One turn sends every row of this set to another row. A few are shown first. Where does it send the rows asked after them?
q_374: [  8.2 -22.2 -12.1 -16.6  -6.3  21.8  -2.8  10.8  -4.0  12.0 -14.1  -6.5
 -15.0 -10.4   0.1 -12.2   3.5  17.1]
q_834: [ -4.3 -34.2  -8.1  -9.3  -4.9  30.8   2.9   4.1  -5.0  14.0 -12.1 -16.6
 -18.5 -12.4  -8.3  -4.4   3.7   4.5]
q_35: [  1.6 -10.8  -8.8 -15.2   5.6  -1.1  -3.8  -4.5 -13.3  -3.1  18.6  -5.5
 -15.1  -1.9   9.4  19.6   4.4  -9.7]
q_784: [  2.3  -7.4  -2.1  17.7  -5.0   0.9   2.4 -10.7   4.7   3.2  -8.2   0.2
 -37.4  17.6  23.4 -10.8  12.8  19.0]
q_925: [-18.1   4.4  -2.7   8.7 -17.7  20.0  -8.6  -7.3 -12.0 -13.3   4.7 -14.0
   5.9   4.6  -5.9   1.3  14.0   7.4]
q_155: [-12.4 -13.6  12.0  33.6  -5.9  15.8  10.2   2.5 -11.2   5.9  -8.2 -17.5
 -23.2  17.4   0.5   3.5  -4.2  14.5]
q_337: [  1.8 -11.9  -2.1 -17.1  11.0  -6.2  -5.1  -3.9 -11.5   8.8  14.0 -11.2
 -17.4  -0.8   2.1  25.6  -1.8  -4.4]
q_248: [  1.0 -14.0  19.3   3.1 -14.3  -2.0  21.6   7.0  -0.4  10.2  -4.6 -15.4
 -27.3  -7.8  22.0  15.5  19.5  11.6]
q_703: [-19.4 -13.2   7.5  26.6 -12.1  18.5   9.1  -6.7 -12.9   0.6  -7.0 -18.8
 -30.7  20.2   2.3  -1.6   4.4  10.4]
q_283: [ 11.3   4.9  18.0   3.1   8.1  23.1  10.2  -7.5  10.8  -8.0 -12.8  -1.0
 -37.6  -5.8  -0.9   5.8  11.6  -3.2]
q_670: [-20.0  -1.4  11.1  -6.4  -8.1   0.7  -9.9 -18.3  17.9   6.9 -17.0   0.0
   6.8  -1.1 -18.9  -3.9  16.4   8.4]
q_346: [ 12.5 -10.4  14.3  -4.4  -7.5   3.3 -13.0   0.1  -6.0  -4.7 -15.0 -31.7
   1.5  10.0   0.9  -1.1  13.6 -17.3]
q_29: [ -2.5 -14.3  18.4  -0.2 -16.2  -1.7  20.5   2.9  -1.5   9.6  -4.9 -17.0
 -31.7  -5.7  22.6  14.5  22.7   9.5]
q_754: [ 12.1   4.8  22.0   2.3  11.2  20.2   9.1  -6.1  11.5   0.6 -15.7  -3.9
 -37.4  -5.3  -4.6  10.7   6.3   0.9]
q_375: [-21.1 -10.3   5.1   9.1   0.6  -6.0  13.4 -10.2   2.0   4.1   9.5 -22.4
 -33.4   9.8 -19.3  11.3   5.3   3.8]
q_12: [ -8.1  -5.7   1.9  21.6   2.6   4.6  15.3   6.4  -0.2 -12.2  19.3 -12.8
  -9.5  -1.0 -11.3   3.4   4.2  -1.9]
q_96: [-16.4   3.3  10.6   7.0  -7.0  10.2 -11.3  -6.0  -9.3  12.3  -4.5 -25.4
   3.7   6.6 -20.3  15.9  -0.4  18.1]
q_962: [-23.6 -14.7  -9.0 -17.1   1.9  11.6 -15.5 -11.3   0.9  -1.8   3.3   2.0
 -12.9  20.1  -6.4   5.7  -2.1  -5.1]
q_686: [ 11.0   9.7  12.6  16.3   3.9  24.0  -4.0  -8.7  13.4   3.2  -7.7  -5.5
 -29.7 -11.2 -11.5   3.3  15.8  -3.8]
q_761: [-12.4  -8.3  23.2 -16.4 -17.1  -7.3   8.1 -14.8  15.1  -2.5 -23.9  -5.7
  -7.7   5.9  13.2   2.9  20.3  15.2]
q_50: [  6.8  -8.4   6.7  20.5   2.9  -6.9   2.2  -5.3   7.6  17.9 -12.8  -4.4
 -34.6  16.3  15.1  -1.5   1.2  26.7]
q_798: [  1.4 -22.0  -8.5  -6.4   4.6   1.0   1.2 -19.0  -5.6  -4.7  -6.8   2.0
  -9.8 -15.9  29.6  11.3  -6.6  10.7]
q_895: [ 13.2 -11.1  16.2  -3.9  -5.6   1.6 -13.3   1.3  -5.3  -1.1 -16.6 -33.3
   2.6   9.5  -1.2   0.9  11.6 -14.9]
q_409: [ -7.2 -13.6   1.7   0.8  13.3  13.0  -8.8   6.8   3.2   4.9   7.3   2.4
   2.2  10.7 -18.7  11.0 -13.5   3.4]
q_73: [ 10.8 -26.9   0.0  -5.7  12.7 -16.0 -11.9 -14.3   9.3  16.4  -6.3  12.0
 -14.2   6.2   6.4  -3.9  11.2   3.3]
q_732: [ -3.0 -14.9  18.7   5.8  -6.9  -3.7  23.0   6.8  -4.5  12.7  -1.2 -15.0
 -27.0  -3.8  24.1  15.2  21.6  11.1]
q_987: [  9.7   9.3  13.6  14.3   4.8  23.2  -4.9 -10.8  13.6   6.8  -8.6  -7.8
 -32.9  -9.9 -12.8   5.3  15.4  -3.5]
q_10: [-21.7   8.4  -2.0  10.7 -19.5  12.7  -8.0 -10.7  -8.7 -13.4  -3.3 -11.7
   5.4   4.2  -2.6   8.4  17.7  11.1]
q_616: [-21.6 -12.3  -5.6 -14.1   2.4  19.8 -12.2 -13.1   0.3  -3.6   7.9  -1.3
 -13.7  18.6 -13.9   0.9   3.7  -5.8]
q_178: [-13.8  -0.8   8.5   2.1  -7.6   2.3  -7.1  -8.5  18.0  -0.1 -14.1   7.2
  15.5  -6.0 -13.9  -5.4  13.3   8.9]
q_325: [-10.4 -12.3  21.0  13.6 -17.1  14.4 -12.8 -23.2  -2.4   4.0 -26.9   2.4
  -3.7  -9.0  19.7   4.5  -0.7  14.2]
q_763: [ -4.2 -22.3  -2.8 -14.6   6.7  -3.6  -2.6 -28.0  -5.1   9.9 -12.9  -7.9
 -18.7 -12.2  20.0  17.0  -9.0  14.2]
q_843: [-20.9  -6.5   8.1   4.2   3.4   0.8   8.7 -13.4  -0.1   4.5  11.2 -28.7
 -27.7   8.7 -22.0   8.3   9.0  -0.8]
q_448: [ -2.5  -8.4  24.7  -5.8 -11.5  -9.9  11.4   0.5  16.2  -3.0 -22.5   0.0
   5.4   0.6  14.0   6.6  10.9  19.1]
q_197: [ 12.0 -25.8  -3.6  -4.7  12.3 -14.7  -9.6  -9.6  14.4  18.5  -9.4   6.4
 -16.6   7.2  10.0  -6.3  12.3   1.9]
q_999: [-11.8 -10.0  -2.3  22.5  -0.5  -1.9  19.6   5.1   1.4 -11.9  16.8  -8.5
 -19.4   1.5 -10.0   4.7   4.7   1.9]
q_916: [ -5.5 -15.0  17.9   9.8 -12.8  15.0 -13.2 -29.6  -2.0   5.9 -32.9  -1.6
  -6.8  -6.2  17.0   8.0  -0.6  13.2]
q_37: [ 10.0 -27.4  -2.8  -5.6  10.5 -13.4 -11.6 -15.2   8.3  11.5  -5.4  12.8
 -14.9   6.1   8.6  -7.0  15.1   1.1]
q_924: [ 11.7  -6.2  13.7   6.5   0.3  -3.0  -5.5  -7.9  -4.3  -4.9 -25.5 -35.9
   2.6  -2.5   7.5  -9.3   4.8  -4.9]
q_865: [ -6.1 -14.8  17.4   2.5  -9.2  -3.2  21.2   2.6  -4.8  12.1  -1.2 -15.8
 -29.9  -2.1  23.6  13.3  24.8   9.8]
q_557: [-10.4 -15.1  -3.3  -2.9  10.9   7.4 -12.4   6.4   3.2   3.5   4.0   5.9
   3.3  13.3  -8.4  13.0 -16.9   2.1]
q_92: [  4.3 -22.8 -10.0 -21.1  -6.1  19.9  -4.5   5.5  -3.9  17.9 -16.7 -11.9
 -21.2  -7.0  -4.0  -9.6   4.1  18.6]
q_542: [ -1.9 -34.0  -7.6  -6.8  -3.8  29.8   3.9   8.1  -4.6  13.9 -12.5 -15.7
 -15.3 -13.7  -8.2  -3.4   1.5   6.5]
q_456: [-18.1   7.8   9.7  10.7  -9.8   3.2  -8.7  -7.9  -6.6   7.7 -10.8 -20.7
   6.5   5.5 -14.7  21.3   4.5  21.2]
q_45: [-12.1 -11.9  22.1  11.5 -16.9  13.1 -13.7 -26.1  -3.3   8.1 -28.6  -0.1
  -6.0  -6.9  17.3   5.8  -0.9  14.9]
q_855: [ -3.4 -14.6  16.6  13.0 -13.5  16.2 -12.7 -26.3  -2.2   2.0 -30.8   2.0
  -3.1  -8.4  19.7   7.1  -1.2  13.1]
q_380: [ 10.8 -25.4  -5.1  -4.9   9.7 -12.1  -9.5 -10.4  14.0  14.4  -7.9   8.5
 -16.3   6.6  12.5  -9.4  15.2  -0.2]
q_310: [  7.0  -6.3  11.5   0.9  -3.0  -2.0  -6.8 -14.6  -5.6  -6.7 -25.8 -38.2
  -2.8   0.9   8.7 -11.8   8.9  -8.2]

q_616 -> q_925
q_50 -> q_763
q_37 -> q_325
Where do these go?
q_754 -> q_92
q_380 -> q_855
q_999 -> q_557
q_987 -> q_834
q_670 -> q_703

